R: 3 groups of rows, each row roughly a mix of its group's hidden directions; one row fits no group:
R (132 x 13):
[[-22  30 -44 -17 -34  -3   2   0  24  14 -11 -22  20]
 [-15   5 -52  10 -12   7  33   4   6 -13 -39   3  20]
 [  3 -14  15 -27   4 -27  20  32 -24 -41  -9  28   8]
 [-38  10 -22 -30 -28 -10 -48   8 -11   2 -15  -4   0]
 [ 25   7   8   6 -37   8  -5 -26  26 -15  32   6 -41]
 [ 50  15  -3  25  -7  17  25  18  23 -16   9 -16 -28]
 [-18 -15 -11 -24   7  54  15  21  25   7  -4 -14 -28]
 [ -9   2  -5  28   4  -7 -39  -7 -27  -8 -50 -18  21]
 [-17   6 -42  18  21  16   7   7 -22  -7 -43 -29   6]
 [ 41  -7  20  21  21  -5  15 -18  30 -14  17 -39   7]
 [ 21 -39 -17 -10  -3   7 -37  14  33 -12 -37   5  -3]
 [  2  -8  25 -10 -18   6  50  20  23  16 -14 -38 -11]
 [ 44 -14  17  12 -16 -17  18 -35 -13 -14  32  14  19]
 [-48 -22 -26 -17  11   4 -32  26  10 -22  11  -4  17]
 [ 24  15   4  17  -3  -6 -54 -31  15 -26  14 -15 -11]
 [  1  39  -6  26   6  19  -9   3  34  37  12 -14 -32]
 [ 29 -14  -5 -34 -10 -17  45   0 -16  19  30 -18  -6]
 [-53   8 -44 -15  23   3 -16   6   3  18 -14   2 -17]
 [ -4 -41  55 -17  11 -14 -12 -19  -1   3  27   2   5]
 [-33 -25  -1 -28  -3  12  -6  -1 -30   8  46 -26  11]
 [-10  11  12 -25   9 -12 -33 -12  41 -30  17  28 -21]
 [ 18  -1  -9  25 -33 -20  -1 -15  -1  -2   6  29  55]
 [ -6  -8 -20 -56  15  21 -12   7  28 -18  -2  17 -26]
 [-29   9   1  15  16 -13  16  35 -13  23 -51  10 -10]
 [-27 -44  16 -13   5 -17 -37 -35 -11   9   4  -3  19]
 [ -5 -11 -20 -17   5 -30 -15 -34  22  21 -17 -17 -44]
 [ -6  -9  34  24  25  33  12   8  30  15   0  -5 -42]
 [-16 -12 -24 -14 -25 -31  12 -33  21   3  23 -38  11]
 [ 26  -5  -8 -23 -45 -11 -12 -29 -29  -5   3  32  15]
 [  1  35   9  17  -7  18 -10 -34  -6  -9  55  -1  15]
 [-38 -12  24 -11   8  -6  25  39  38   2   2  22   0]
 [-36   1  49  18  12 -10  29  30   5  18 -14  -4   3]
 [  0   6  14  -9  -7  50  -6  32  21 -36   8 -11  27]
 [ 20 -20 -20 -11 -38  12  28   0  -9  10  36  35 -13]
 [ -5 -30  31 -15 -34 -19  -4  45 -13  10 -20  -9  -9]
 [-37 -23  31 -39 -19  -9   4   6  24  -9 -24  19 -10]
 [ 33  14 -12 -11  29   1   6 -21  24  -4  41 -10 -37]
 [-35 -14 -26 -18  17  29  44   3   7  23 -12 -16  11]
 [-17  17 -52 -34  17 -11  20   5 -13  22  17   1  19]
 [-15 -30  37 -23 -17 -36 -11  -1  24  18   6 -28  -9]
 [ 49  11  30  25  18  21   4 -23  -1   4  27 -22   4]
 [-10 -32  -4 -37 -16 -30  40 -16 -21  -2   9 -21   7]
 [ -5   8   7  -9  25  26  23  22  49   4 -38   0 -11]
 [ -6 -13 -28  15 -13  -1 -14   6 -40   7 -50 -17  22]
 [  0  -4  60 -22  15 -25 -17  -5   0   7  23 -18  19]
 [-46  20 -24   4 -28   4 -16  12  15   5 -45  -3   1]
 [ 15 -37  27 -33 -16  -4  10  -1 -15 -12 -28 -40  -7]
 [  6   3 -22 -27  25  13 -25 -12 -36   2 -39 -24  18]
 [ 18 -31 -17  29  37  -2  12  34 -11  -9 -23  -8  24]
 [ 28   3   0  12 -33  16  -3 -48 -18  11  21   9  32]
 [-44   8 -12 -55  16  21   2  18  -4   8  10  -2 -11]
 [ 11   3  -1 -10  22  15  60 -16  19   7  33   1  17]
 [ 21  -4  12  -4 -58   7  14 -25  -5  10  -8  10  38]
 [  2  15 -27   0   5 -12  26  -7  12  13   5 -63 -20]
 [ 42   1   9 -13 -13  -5  54  17  11 -16  26   0   8]
 [-21 -20 -17 -53 -37 -14 -20 -13   8  15  11   2  -9]
 [-25 -14 -33   1  32 -30   9  14 -27  35 -15   3 -12]
 [ 10 -34  -2   2  36 -17   0   0  -9   2 -41 -37 -23]
 [  6  -5 -10 -18   4  42  -4 -27 -39  20  31  25 -10]
 [ 11  17  -2   0 -24  37 -21  23  39 -14  14 -33  16]
 [ -6  -3  32 -47 -28  -7   5   6  33 -15 -17  13 -27]
 [ 25 -11 -29 -21  25  27  -7   9 -18  -9  51  -3   8]
 [-25  -7  48  24   5  24 -10 -14  12 -16 -41  -6   6]
 [ 46  13  -9 -12  -6  -8   4 -30 -36  12 -20  33  14]
 [-38  -2 -14  15  49   2 -15  37  20 -11  -7  -6 -11]
 [ -6  -9 -17   4  20  18  16  11  25   3  29 -59  -7]
 [-26 -14  13  30  -3   0  23  16  -1  14  57  18  -7]
 [-22   7  29 -37  14  -9 -26 -15  -9  -8  18  42 -20]
 [-29 -23 -15 -25   1   6  -3  16  17  -8  45  41   4]
 [ 15  12  -6  45   6 -15  19  10  16   7 -34   0  44]
 [-17  -7 -16  42   5  -7   2  25  -9   5 -26 -17  49]
 [  4   4   2 -27   1  27  45  13 -34 -18   7  34  10]
 [  6  -4   4 -12  -9  -9 -38  23  -3  40  38 -35   2]
 [ 22  12  33  37  13   2  45  -9  -7 -27   7  -1  18]
 [  3 -17  17 -28 -26 -42  31  -9 -28  26  -6   1 -16]
 [-28 -30  -6 -26 -29   6  -2  10 -34   7  -5 -13  42]
 [-12 -26  37 -38  26   2   8  19   0  15 -15  23  29]
 [ -4 -35  -5 -39 -14 -17  42  11 -17  -7 -18  28   4]
 [  1 -24  17 -42 -42  -5  -1  41 -10  -8   1  -7 -13]
 [-15 -20  33 -32 -25   6  11  28  31 -21   8  17  20]
 [ 14  -1 -21  15 -11  35  17  -5  58  -2  19 -12  14]
 [-44 -34  -6 -24 -13 -40  -9 -15   9  14   9  17  12]
 [ -2  -1  -5   1 -37  23 -16  10  16 -16 -60  11  -6]
 [ 23 -14  29   9 -44  29   4  11  14 -31 -17 -13 -18]
 [-13 -27 -25 -16  -2   6 -30 -31 -26 -11  20  40 -13]
 [-18   5  -1 -14  51 -17  -3  24  19  -7   2  41 -22]
 [ 21 -23  40  10 -19  -9   1 -35  -3  27  24  -2  30]
 [ 20  44  19  26  43 -10 -19  15   6  -3   4 -11 -21]
 [ 28  -6  52  38  -4   1  -4   7 -22 -12  -7   7  29]
 [ -8  -8   2  18  19  22  -6 -14   5  51  29  16 -36]
 [-11  10  12   0  21 -26  13  25 -35  48  -9   3 -27]
 [ 18  36 -16  34 -15   2 -18  19 -16  34 -26 -26   2]
 [-16 -12   3   3  20 -13  36  31 -12  25 -17  19  43]
 [  1 -20 -26 -16 -31   2  32 -23  12 -39  -2  16  28]
 [ 23   2 -30  13  32  10  30  14  23   9   3 -44 -12]
 [-41  -9  16 -17 -10 -19 -25  27   1 -20 -45   3   8]
 [  3  27  49 -14  10  -4  -1 -13  30  -5 -33 -19 -25]
 [ 19   4 -32  -7 -27  25  18  -5  21 -32 -27 -34   7]
 [-45 -16   9 -39  -1 -28  -8  -1  -9  29   2   3  30]
 [ 11  20 -24  49  23  25 -24  -5  19 -13   2   4 -29]
 [-24  15  36  22   8  18 -19   6 -52   2 -17   2  17]
 [-24 -17 -20 -23 -11  13 -40  -9 -38  -7  -3   6  35]
 [-12  10 -24  40   5 -12 -25  17  20  24 -33 -18 -26]
 [ 33  18  43  23  24   1  16  17  25  -2  11  24 -19]
 [  6 -13  -9  15 -27 -21   1 -12 -48  10  32  22  27]
 [ 10  19  44  26  -7  -2 -42   4   7  28  -3 -27 -13]
 [-12   7  44 -28  17 -10  25   4   1  10  17  31 -36]
 [  2  23  12  17   9  25  -7 -20  15 -20 -18 -57 -15]
 [ 11  25  -1  47   8  -1  33 -14 -11 -15   8  37  21]
 [-37  -8   8 -34 -24   8 -20  13   6  -1 -23  46  -1]
 [ 22 -36 -51  11  20   7  28 -20  -6  -6  16  10  -6]
 [-11 -27 -46   9  -7   2   2  27 -26   3  -9 -15  41]
 [-19 -16 -34   4  56  -9  15 -14   2  -7  -6 -27 -17]
 [-17  33  13 -21  -2  43   5 -34  26  -2  29  -1   4]
 [ -7 -12 -45 -12  34  -3  22  25  10   3 -23  30 -19]
 [ 29 -39   4 -43 -17  -5 -29   5  15   7 -11 -18 -22]
 [ 30 -24 -27 -18  10 -13   4 -18 -18 -40  32  21   1]
 [ -2 -10 -13  40 -32 -23 -11  -4   4 -13  43 -10  29]
 [ 28 -48 -18 -18 -25 -22 -15  -2  26  -2 -24  16   2]
 [ 30 -12  -4  19  17 -29   7   5  11 -59  -8  12  -9]
 [-12  65 -13  -5   4  13 -17   9  20 -22 -15 -20  -3]
 [ -7 -23  38 -19  14 -23 -33 -25 -23   5  12 -13  29]
 [ 10  -1 -15 -39  19  27   8 -11  34  -3  36   0 -31]
 [ -5  26  59  -2  23 -23 -24   2  13  -2   2 -21  13]
 [-40  10  48 -28   9  25 -26  -7  -3  -8  -9 -12   7]
 [ 18  -1  -1 -25  -3  30  19 -41 -19  -7  35   0  32]
 [ 17   4 -12 -19 -15 -20  -9  23  14  44  30 -35 -18]
 [ 21  44  10  27   6  17  -2 -37 -19  -4  35   2  -7]
 [-14  25   3 -27 -40   9  23  35   1  14 -30 -17 -13]
 [  7  -8 -55  10  15   0  30 -32  14 -22   8  17  11]
 [ 11 -44 -39 -22   5 -13   1 -10  32 -16 -25  12 -12]
 [-42  10  22 -24  14  -2  43 -23   1 -19   9  19 -16]]
one row of each group, then the others: which group is each in?
[ 58   2   7  24   0 -17   8 -27   9 -19  22 -14  19] | F
[-26   4 -12   7 -31 -41   6  -9  45  21  18  -4  11] | L
[ -1  -4 -12  54 -14 -16  -1   3 -39  11   4 -11  37] | N

[-44 -23   4   6 -37   4 -24  15   4 -19  27 -27  -6] | N
[-30  -1 -22 -52  15 -19  -6  23 -13 -34  -6   2   5] | F
[ 23 -34  19   0   5  14 -34   3 -17 -17 -49  13   0] | L
[-20   8 -13  16 -26  -8  10 -22 -50   2 -38  -5  21] | L
[ -7  22  27  19  23 -25  -5  12  44 -15 -38   3   2] | N
[ 40  -2 -29  22 -30 -10  -2 -26 -29   0  33  -7   0] | N
[ 26   3  17 -17 -28 -23  12 -12 -19   2 -22 -52  -9] | N
[  5   1 -11  45   6  25  36  22  43  11   7  -1  -7] | N
[-12 -51   9  -7   2 -29  -6 -24   7  30  30  20  -1] | F
[ -9   2 -18 -46  16 -11  35   6  -8  21   8 -11 -42] | L
[ -5   8 -32  -5  30  16  -3 -46   1  27  29 -16  19] | F
